One vector is turned by the same rotation once a tick. Each row is the vector after some number of ticks, and that number follows the row.
The counts run from 0 to 405.
[  4  37  -9  17 -14 -14 -19   8   8   2  30  57 -25   0  -2  24 -53  14
  12  10  55  -9 -41 -18  42  21  32  -1 -11 -27 -15 -16  26 -47] => 82
[-11  48 -18  17  23  -4 -11  -7 -23  12  47  18 -21  28  -3  26 -39 -25
  17  -6  55  18   1 -31  -8   0  49  19 -12  -6 -50  -3  33 -41] => 319
[-14  40 -16   4  -2 -15 -10  -6 -12   3  61  29 -27  21  -8  30 -51 -11
  14  -8  57   9 -33 -22 -18   3  38   8 -25 -27 -44 -11  18 -30] => 154
[  7  34  -2  15 -21 -15 -13   2   0  -2  42  53 -22   5  -5  26 -51  17
  11   1  56  -1 -42 -32  26  20  30  -1 -13 -23 -23  -9  22 -50] => 194
[ -4  48  -9  19  11  -3  -4 -12 -28  12  47  16 -21  25   2  24 -44 -15
  17 -10  58  17  -5 -39  -9   4  49  20 -13 -14 -41  -3  27 -42] => 100
[ -6  48  -7  20   6 -11   1 -11 -19   9  54  18 -26  21   8  18 -55  -1
  19  -9  64   9 -22 -36 -16   5  45  16 -17 -28 -29 -13  19 -32] => 366
[ 11  47   5  35  -4  -8  -2  -6 -15   8  36  33 -24  10  19  15 -54  19
  18  -1  61   0 -21 -38  23  20  46  16  -9 -26 -11 -12  27 -47] => 141
[ -6  38 -12   5  -5 -14  -8  -9 -12   3  61  31 -23  20  -9  30 -53  -3
  15  -8  60   9 -38 -31 -12   8  36   6 -26 -25 -39 -10  19 -34] => 44
[-24  53 -40  12  37 -10 -19  12   8   5  27  34 -35  18  -3  18 -48 -18
  21  19  43   1  -9  13  19   1  49   9 -13 -31 -26 -31  31 -18] => 332
[  6  35   0  13 -16 -10 -12  -7 -14   5  51  43 -17  13 -10  31 -44   1
   8  -4  60   9 -29 -45  11  16  36   5 -16 -12 -38   4  25 -54] => 200
[ -9  52 -29  23  24  -8 -15  20  13   4  15  42 -32   7   5  11 -53   4
  20  21  44  -6 -11   2  45  15  49  10  -7 -31  -7 -30  33 -30] => 72
[ -5  54 -23  29  27  -5 -16  19   2  10  11  41 -26   9  12  15 -49  -2
  19  22  40  -4   0  -4  53  12  53  12  -1 -21 -12 -23  39 -41] => 287
[-23  41 -36  -3  24 -11 -22   9  -5   5  48  30 -24  25 -21  37 -43 -31
  13   2  46  13 -19  -4  -1   0  43   8 -19 -11 -54  -8  33 -29] => 270
[-18  44 -38  10  30  -5 -28  20   4   8  22  43 -22  17 -11  30 -35 -28
  14  15  38   8  -3   4  38   9  50   6  -6  -9 -40 -11  42 -41] => 387
[ 12  47   3  35  -6 -11  -2  -9 -15   8  39  33 -25  11  13  13 -56  18
  18  -2  61   0 -26 -41  14  12  42  16 -12 -31 -13 -15  17 -42] => 143
[  7  39 -13  26  -1  -8 -21  13   2   5  20  55 -18   3  -2  26 -41   6
  10  15  50  -3 -16 -21  57  26  40   4   0 -11 -20  -5  38 -59] => 240
[-11  56 -28  27  28  -5 -18  16   6   9  13  38 -29  12   9  13 -49  -6
  23  23  41  -4   2   3  49  14  54  15  -3 -25 -14 -25  38 -34] => 178
[  6  41  -5  22 -15 -14 -10   4   2   1  37  49 -27   3   3  19 -57  21
  17   7  58  -6 -40 -26  32  19  36   2 -16 -33 -11 -20  21 -41] => 299
[  4  42  -8  21  -9 -15 -12   6   6   3  32  48 -28   3   8  18 -57  23
  16   8  57  -8 -38 -22  34  22  38   3 -15 -35  -6 -19  22 -40] => 298
[-29  49 -40   3  36 -12 -17  13   1   2  34  30 -33  20  -6  23 -49 -20
  19  14  44   3 -18  10   6  -4  48  10 -20 -27 -36 -25  29 -17] => 114
[ -4  44  -8  16  -3 -13  -4 -10 -12   4  58  29 -29  18   1  21 -53   6
  17  -7  64   6 -37 -34 -15   6  40  10 -22 -28 -29 -17  15 -33] => 150
[  8  31  -1  12 -23 -12 -13  -3  -6   3  48  48 -19   7  -6  29 -47   8
   9  -3  60   2 -38 -37  18  19  32   2 -14 -18 -30   0  25 -53] => 197
[  2  47  -6  23   4  -4  -5 -14 -26  11  49  21 -18  18   2  27 -44 -11
  16  -8  59  15  -8 -42  -7   9  48  18 -13 -11 -40   2  28 -49] => 98
[-26  41 -41   0  27 -10 -27  14   1   4  35  39 -25  18 -22  33 -37 -33
  11  10  41   9 -12   4  17   3  46   4 -13  -8 -51 -12  35 -30] => 382
[-28  40 -41  -5  27 -12 -24  13   0   3  44  35 -28  22 -20  32 -41 -32
  13   1  44  10 -17  -1   4   0  43   4 -18 -17 -52 -13  32 -27] => 379
[-14  40 -36   5  21  -9 -29  23  10   3  20  52 -22  10 -13  29 -37 -18
   9  19  41   2  -9   4  48  13  43   4  -6  -9 -32 -12  42 -41] => 15
[ -2  41 -19  15   1 -10 -27  20   9   5  20  58 -20   5  -6  24 -44   2
  14  16  44  -5 -18 -12  61  23  39   1  -3 -12 -22  -9  38 -55] => 237
[-28  47 -43  -2  33 -13 -24  15   3   4  39  33 -30  21 -16  26 -47 -23
  17   9  45   8 -19  10   5  -1  46   4 -18 -23 -41 -19  30 -18] => 6
[ -1  35  -6  10  -8 -10  -9  -7 -18   6  54  36 -17  18 -11  35 -43  -9
   9 -11  60  14 -25 -41  -2  12  37  10 -15 -10 -46   5  28 -50] => 311
[-26  50 -42   7  36 -12 -18  16   6   6  31  30 -36  22  -6  20 -49 -22
  19  16  41   4 -11  12  14   0  49   9 -17 -27 -33 -28  30 -18] => 223
[ -9  54 -31  20  35  -3 -24  19   2  13  13  37 -24  15   3  20 -41 -16
  16  19  41   3   8   0  50  11  53  12  -2 -12 -27 -15  42 -41] => 283
[-16  44 -33   8  20 -12 -27  26  18   2  22  50 -32   7  -8  22 -49  -6
  16  23  45  -8 -22  13  43  10  41   2 -12 -26 -23 -26  34 -31] => 338
[ -7  51 -25  23  23  -8 -17  19  10   5  17  45 -31   7   8  14 -55   5
  21  23  45  -7 -15   2  47  15  46   6  -6 -32  -7 -29  31 -32] => 73
[  1  43  -1  21  -6  -4  -7 -11 -26   9  47  28 -17  20  -3  24 -42 -10
  11  -9  58  15 -13 -45   3   9  43  16 -10 -11 -39   1  27 -54] => 96
[-16  50 -35  15  35  -6 -26  17  -1  10  20  39 -25  15  -8  28 -40 -24
  15  19  40   6   9   1  39  10  53  12  -2  -8 -36  -7  43 -39] => 280
[  5  35  -5  18 -17 -12 -18   7   6   3  38  56 -20   3  -3  23 -52  13
  12   6  55  -3 -40 -27  37  22  30  -1 -11 -24 -19  -9  26 -50] => 84
[  6  35  -2  14 -15  -8 -10  -8 -17   5  51  39 -15  15  -6  32 -44  -1
  10 -10  61  10 -26 -42   6  15  36   8 -13 -10 -39   4  27 -56] => 201
[  8  38  -9  22  -7  -9 -26  12   4   4  22  60 -15   4  -2  29 -48   7
  12  13  48  -5 -20 -22  54  23  35   2  -4 -12 -21  -6  34 -57] => 348
[-18  54 -34  14  43  -3 -22  11  -8  11  22  24 -24  21  -7  23 -37 -29
  16  12  40  11  10  -2  25   3  58  18  -3 -12 -38 -11  40 -34] => 62
[ 11  33   0  16 -20 -11 -17   2  -5   2  40  52 -17   7  -7  29 -49  10
   9   0  58   0 -35 -35  29  21  33   2 -12 -21 -28  -3  26 -55] => 87
[  6  43 -10  27   3  -6 -21  10  -3   9  18  54 -16   5   4  21 -43   6
  12  16  53  -5  -9 -20  59  24  42   8  -3 -11 -19  -7  40 -54] => 132
[ -3  40  -9  12   0  -5 -12 -11 -22  11  51  26 -17  24  -9  34 -42 -19
  10 -10  58  19 -16 -38  -6   6  43  13 -13  -6 -49   4  30 -50] => 314
